In the data rows, the value 128 means zero.
Some points, each followed by its number:
"120 131 138 99 111 104 140 48 93 116 121 131 188 83 89 125 65 148
 138 89 116 85 103 134" 0
"138 132 161 136 170 159 159 137 119 198 125 170 139 158 156 138 111 125
 121 157 148 122 129 153" 1
"96 80 132 167 149 164 152 190 104 85 178 158 143 135 131 116 104 121
 178 129 72 157 120 93" 2
"130 176 158 140 194 99 115 66 140 149 139 141 106 117 128 112 169 61
 105 170 136 79 101 67" 3
"124 199 121 168 128 125 58 69 199 164 96 107 93 116 141 165 147 113
 165 145 83 72 99 129" 4
"154 168 130 135 82 80 146 80 193 127 122 165 111 185 134 180 162 116
 124 146 68 100 105 92" 5
"172 112 98 61 119 129 133 113 82 69 112 107 165 210 161 102 94 135
 99 107 255 98 221 162" 6
"106 99 162 61 71 99 220 170 131 129 96 118 103 44 87 94 154 217
 38 117 135 194 154 146" 7
"92 172 68 146 80 194 164 46 117 214 110 53 166 127 201 85 113 106
 100 106 142 163 156 148" 8
"91 49 98 119 150 132 108 149 66 126 108 165 137 106 90 103 35 176
 144 93 100 118 110 140" 9
"105 81 97 148 101 133 204 101 152 193 181 255 161 212 120 104 161 115
 140 138 98 174 70 69" 10
"103 158 89 152 100 189 152 65 101 190 113 60 119 153 223 54 108 84
 107 118 119 153 155 95" 11
"131 190 180 141 168 102 98 125 70 51 104 124 116 96 121 104 117 63
 107 107 141 84 174 135" 12
"134 176 176 125 174 98 185 102 134 146 121 140 102 117 169 123 102 78
 95 133 255 188 230 155" 13
"76 136 99 133 125 181 89 162 173 115 82 142 51 72 44 170 163 149
 87 143 58 121 96 65" 14
"111 126 80 129 131 163 150 68 126 244 151 113 132 162 108 161 120 130
 116 192 133 103 134 104" 15
"95 81 90 170 137 203 179 138 130 215 143 146 154 142 126 127 129 136
 147 168 117 174 138 133" 16
"195 114 188 0 157 15 255 129 151 65 216 125 255 151 96 87 226 197
 24 91 201 255 50 58" 17
"98 151 125 120 116 135 118 136 166 89 126 187 39 93 144 175 106 134
 139 84 157 123 150 92" 18
"140 181 189 82 142 140 131 138 110 68 108 117 91 34 100 102 160 128
 109 117 103 139 151 131" 19
"152 43 151 137 118 80 165 140 157 183 176 219 146 146 153 165 147 156
 102 124 209 174 125 101" 20
"121 151 120 120 130 102 141 189 204 183 107 108 120 49 125 201 126 194
 10 130 151 116 137 72" 21
"144 111 103 186 218 72 199 114 186 165 106 114 224 144 60 161 111 165
 82 154 142 152 117 102" 22
"104 80 91 79 153 182 134 121 78 130 136 149 123 97 111 140 96 157
 156 144 140 166 129 159" 23
"110 182 140 149 92 150 141 104 153 134 103 138 67 57 198 135 126 134
 121 63 118 186 160 154" 24
"147 115 138 162 206 126 142 155 52 145 120 132 207 167 160 90 86 93
 73 128 214 175 182 147" 25
"105 138 135 172 64 158 98 161 106 134 128 162 122 182 198 77 178 65
 177 124 190 159 191 100" 26
"113 61 126 151 162 117 131 145 108 136 118 139 138 117 66 116 90 200
 143 89 87 96 89 140" 27
"166 81 146 138 189 149 122 240 153 177 165 89 126 90 93 169 127 155
 109 172 143 132 113 141" 28
"184 12 90 115 176 164 162 167 150 164 156 71 146 202 127 236 67 248
 156 138 144 170 93 199" 29
"118 130 103 201 201 203 112 121 121 202 159 90 181 143 103 98 107 88
 154 172 73 102 113 92" 30
"149 148 123 115 113 140 108 102 93 226 141 101 145 176 127 58 148 95
 133 161 148 85 111 116" 31
"115 101 147 153 92 129 165 195 147 103 157 235 132 168 124 150 209 122
 145 148 111 194 130 59" 32
"207 192 146 26 133 152 199 17 174 96 102 87 64 103 124 175 138 168
 118 96 200 173 116 154" 33
"155 128 134 137 90 158 137 172 142 182 82 157 102 117 96 149 223 143
 125 96 106 140 98 81" 34
"123 138 180 98 59 167 90 107 107 95 69 66 100 161 144 93 191 83
 147 167 127 127 117 178" 35
"163 136 157 81 158 61 180 76 122 108 168 176 143 151 123 138 93 174
 147 142 110 139 75 170" 36
"156 209 155 144 196 106 106 71 138 169 146 144 113 137 116 138 144 47
 129 165 122 86 108 111" 37
"202 94 188 134 166 123 51 224 98 80 206 101 133 197 139 127 121 89
 213 124 102 92 132 146" 38
"151 211 73 168 165 94 154 18 194 135 99 47 192 104 178 164 94 134
 99 127 138 183 141 114" 39
"109 136 123 132 76 186 139 231 170 169 154 88 111 109 134 135 211 100
 94 194 106 200 144 81" 40
"92 166 144 165 131 160 106 126 117 198 92 188 110 117 85 112 204 84
 162 164 30 142 92 89" 41
"126 38 111 46 67 210 125 78 92 131 170 179 75 167 118 153 133 175
 189 108 178 99 123 134" 42
"116 116 124 116 100 127 131 176 228 192 103 130 92 40 127 198 167 180
 35 125 157 108 115 79" 43
"124 88 90 105 174 186 161 120 82 146 146 136 95 134 113 150 100 161
 147 127 133 163 131 175" 44
"130 208 110 136 137 124 155 13 172 195 146 85 61 123 174 110 128 150
 153 134 47 118 130 167" 45
"125 119 121 118 52 86 125 107 152 192 105 88 107 49 152 116 71 190
 95 81 157 94 151 159" 46
"148 125 220 102 116 117 169 152 68 187 148 148 75 81 120 63 116 142
 88 133 142 116 143 196" 47
"127 127 149 145 123 97 123 141 107 100 119 40 152 84 135 91 83 132
 137 128 97 108 146 165" 48
"88 79 58 121 78 153 147 161 149 107 135 111 137 151 138 152 124 159
 113 111 124 169 118 89" 49
"155 58 193 111 218 149 141 251 94 148 178 181 70 135 109 148 179 124
 153 159 123 173 80 171" 50
New points follow, each followed by the number of its nearest point above.
"177 119 99 81 127 168 180 169 174 120 160 62 164 144 145 181 161 178
 142 126 159 193 128 153" 49
"143 183 129 141 92 149 41 78 93 164 137 108 86 136 146 95 140 43
 164 98 170 42 141 113" 31
"143 124 135 133 55 88 113 227 112 97 152 115 92 151 204 58 142 162
 184 113 116 199 138 161" 26
"119 183 145 160 35 105 110 113 128 223 164 113 112 154 171 72 191 116
 108 135 170 141 133 96" 31
"179 111 169 120 105 78 118 111 168 165 207 188 179 175 113 181 163 83
 157 126 105 99 63 70" 5
"121 196 87 168 96 135 90 61 164 124 130 176 130 226 181 137 101 107
 173 87 85 104 146 58" 5
"89 168 88 185 48 178 90 95 140 170 50 92 81 88 140 115 110 97
 142 140 95 81 162 143" 4
"131 165 134 165 178 111 147 130 144 103 129 85 162 94 140 133 154 109
 125 140 31 156 77 117" 48
"119 156 130 155 92 127 139 145 177 152 81 147 81 52 122 114 152 125
 66 136 160 129 152 92" 43
"149 125 191 183 162 87 156 170 118 193 151 141 111 137 192 54 120 64
 84 130 111 121 166 105" 1
"115 128 136 153 209 98 128 127 121 114 128 151 152 109 90 133 95 133
 120 167 87 113 97 127" 27
"81 135 172 166 172 54 139 148 133 76 136 240 100 76 122 83 78 117
 143 94 47 145 139 107" 2
"154 124 158 176 141 145 63 253 179 158 161 64 67 55 129 204 156 147
 153 135 132 99 121 108" 28
"152 111 99 158 66 35 126 211 197 0 107 0 172 160 177 172 46 223
 112 65 64 143 139 191" 48
"114 96 103 142 201 93 194 119 158 127 133 122 219 133 62 156 98 160
 95 173 155 132 123 102" 22
"201 182 177 62 175 134 121 126 156 170 142 112 59 76 157 199 183 144
 135 84 209 137 108 155" 33
"134 91 94 102 93 83 158 139 129 162 143 80 144 126 126 151 120 156
 83 135 127 122 108 153" 49
"104 97 106 182 72 157 37 158 146 60 133 130 126 93 99 151 125 111
 210 118 74 54 123 71" 2
"109 112 120 169 59 124 163 127 179 163 115 116 187 164 162 105 183 142
 76 133 128 189 95 66" 49
"93 91 104 125 172 196 128 145 151 75 126 213 91 106 128 183 134 144
 136 111 145 161 121 79" 18
"108 90 105 156 86 150 132 119 103 89 158 196 134 190 170 108 120 123
 194 126 97 135 136 127" 2
"137 144 118 112 121 129 125 115 101 149 122 7 212 100 110 102 128 133
 116 122 122 158 114 167" 48
"150 149 104 119 114 77 122 96 136 239 86 137 164 186 97 80 159 127
 79 174 207 69 87 90" 31
"125 104 130 97 20 127 123 150 87 188 139 146 144 161 123 62 163 135
 133 96 83 97 72 127" 31
"96 127 101 148 125 133 119 43 86 95 144 134 246 199 119 44 62 89
 194 121 94 118 161 76" 0
"78 139 109 97 96 130 151 21 83 88 149 96 155 108 175 134 49 168
 159 108 132 146 135 138" 0
"164 167 162 105 168 104 99 155 185 198 171 95 111 76 110 141 210 108
 57 166 159 100 62 62" 3
"130 75 77 141 147 172 93 152 136 173 134 136 48 140 160 192 65 189
 150 151 165 99 125 150" 44
"146 158 158 97 168 127 118 64 98 120 129 132 148 171 117 138 155 142
 191 170 38 127 61 201" 36
"143 188 139 154 134 121 100 94 177 202 128 0 115 121 131 137 175 132
 113 136 136 111 77 185" 4
"120 84 115 97 72 170 144 207 144 181 97 196 115 125 78 154 207 121
 143 130 149 158 126 73" 34
"176 160 130 84 34 111 157 155 121 116 70 21 141 92 125 127 192 147
 34 102 156 170 155 158" 7
"178 66 145 77 161 115 135 174 120 111 137 98 175 145 125 144 151 211
 107 152 148 175 104 130" 28
"123 174 157 96 95 97 83 109 97 58 103 62 108 113 115 63 99 127
 124 107 96 57 137 182" 48
"96 170 120 131 159 146 158 53 113 117 82 158 91 54 165 118 83 93
 93 70 152 152 199 112" 24
"182 129 122 77 123 93 147 81 128 227 145 142 195 174 118 121 170 120
 70 149 245 82 74 86" 31
"122 122 119 148 68 148 174 124 48 107 96 191 174 225 158 74 174 77
 169 110 178 191 175 139" 26
"148 96 143 165 192 134 138 230 117 115 126 132 145 153 146 117 77 112
 94 155 210 137 199 143" 25
"125 146 172 127 164 75 144 117 123 114 153 98 106 70 157 117 78 159
 139 134 132 163 145 209" 48
"169 130 134 147 155 121 127 131 118 127 160 152 144 183 139 126 138 73
 137 162 172 139 135 129" 1
"175 128 197 87 173 36 192 172 182 162 241 169 226 179 157 63 150 105
 31 108 156 175 34 6" 17
"114 151 121 156 98 131 110 131 99 125 151 79 135 171 165 63 119 89
 184 122 56 138 107 166" 48
"137 137 71 147 113 155 97 143 157 120 144 85 115 147 191 199 103 176
 168 116 144 153 145 93" 49
"65 156 98 132 136 253 98 78 134 162 140 186 50 85 132 158 133 112
 152 101 136 130 102 39" 18
"142 121 124 87 117 134 134 70 75 222 141 87 160 177 128 88 150 94
 131 152 154 65 114 130" 31
"103 162 168 140 175 105 138 109 84 91 124 152 101 65 153 102 77 93
 124 99 169 162 184 140" 12
"99 108 125 126 126 187 81 100 116 112 144 190 51 129 165 167 53 143
 207 64 144 120 144 121" 18
"134 130 137 91 107 114 161 187 156 98 106 168 68 98 147 152 148 145
 71 144 150 116 135 126" 18
"124 75 116 185 135 75 78 207 189 146 140 184 148 141 136 154 127 137
 91 114 152 78 155 26" 20
"119 131 123 94 45 72 149 110 120 169 124 125 90 125 202 84 98 147
 80 87 172 127 147 144" 46
"138 117 83 164 117 161 113 116 186 126 145 94 106 136 158 230 98 178
 158 99 141 149 125 116" 49
"142 115 85 86 115 140 99 67 109 99 77 85 172 173 133 141 63 169
 173 104 249 74 214 194" 6
"139 143 134 130 156 107 188 69 77 82 93 127 206 172 98 57 113 94
 98 123 172 151 202 165" 25
"174 138 113 166 101 86 93 111 164 158 183 156 188 224 106 134 169 105
 157 148 102 101 59 60" 5
"150 107 174 162 171 142 114 171 163 164 176 192 78 101 141 115 117 63
 122 131 146 116 154 97" 1
"97 162 136 112 91 80 156 50 133 150 91 227 116 165 78 103 156 158
 121 65 99 119 80 93" 5
"124 133 167 159 73 82 102 194 195 87 123 173 85 135 118 161 52 95
 87 89 184 36 126 42" 18
"122 102 112 154 131 145 84 124 141 104 108 215 74 74 149 191 151 166
 167 97 165 130 183 83" 18
"121 100 110 185 105 119 93 204 174 113 138 159 162 134 138 132 103 135
 93 115 158 90 131 26" 49
"113 203 157 171 101 147 47 120 98 105 78 158 41 56 136 88 88 53
 138 117 128 70 190 124" 12
"153 134 110 152 43 11 93 212 207 0 126 21 169 139 201 149 37 235
 117 59 60 161 144 189" 48
"127 118 131 196 87 140 82 153 142 173 148 88 111 102 190 86 103 153
 145 93 77 128 124 146" 48
"201 157 163 45 50 71 89 123 93 223 128 78 103 158 157 89 180 184
 101 114 139 67 20 181" 31
"128 70 115 142 144 187 123 199 117 132 148 245 106 139 151 171 141 95
 137 159 140 189 154 105" 32
"108 133 85 135 147 86 124 90 155 46 105 98 206 119 103 147 51 173
 110 66 138 119 163 114" 0
"133 68 119 112 114 126 116 143 141 133 123 149 143 111 77 134 132 127
 112 118 139 77 128 103" 27
"134 164 106 128 69 107 138 160 178 72 105 86 145 194 197 171 157 133
 129 98 196 152 175 108" 49
"138 164 131 108 160 102 158 72 100 96 115 144 120 140 133 112 114 107
 148 124 169 110 167 183" 12
"115 113 83 130 130 131 126 124 176 93 96 111 149 116 61 163 113 209
 149 115 39 108 92 130" 27
"142 126 157 129 94 101 31 149 56 55 64 157 118 168 95 90 114 65
 154 130 114 49 185 181" 12
"69 117 149 206 185 134 120 117 101 101 147 86 121 49 105 51 55 92
 170 145 67 101 152 141" 48
"136 132 131 156 125 125 101 139 115 123 100 100 197 147 90 68 177 89
 101 175 116 103 107 67" 31
"142 148 149 105 83 87 104 111 105 42 121 72 122 116 124 73 99 122
 124 98 113 63 139 151" 48
"156 80 132 132 185 109 141 206 123 121 127 142 152 131 155 129 116 118
 67 125 209 130 193 114" 25
"102 183 180 117 116 82 102 138 133 33 98 137 56 32 116 128 131 126
 138 86 77 113 141 150" 19
"95 116 98 109 127 159 109 136 179 100 122 125 132 129 65 173 65 204
 157 144 30 98 104 173" 27
"124 179 85 156 72 118 88 62 157 93 144 148 144 218 168 136 115 122
 180 90 99 106 130 60" 5
"91 94 59 118 86 181 134 172 108 109 37 177 86 83 106 114 77 193
 91 111 85 107 180 154" 9
"112 139 110 158 162 168 100 248 161 44 95 87 62 10 146 121 122 103
 101 95 93 154 160 105" 19
"131 136 129 120 130 146 94 178 122 159 123 85 105 141 160 115 139 110
 142 127 196 139 140 179" 1
"108 98 180 104 45 116 143 211 163 202 143 163 50 88 146 95 148 157
 63 107 103 119 102 144" 47
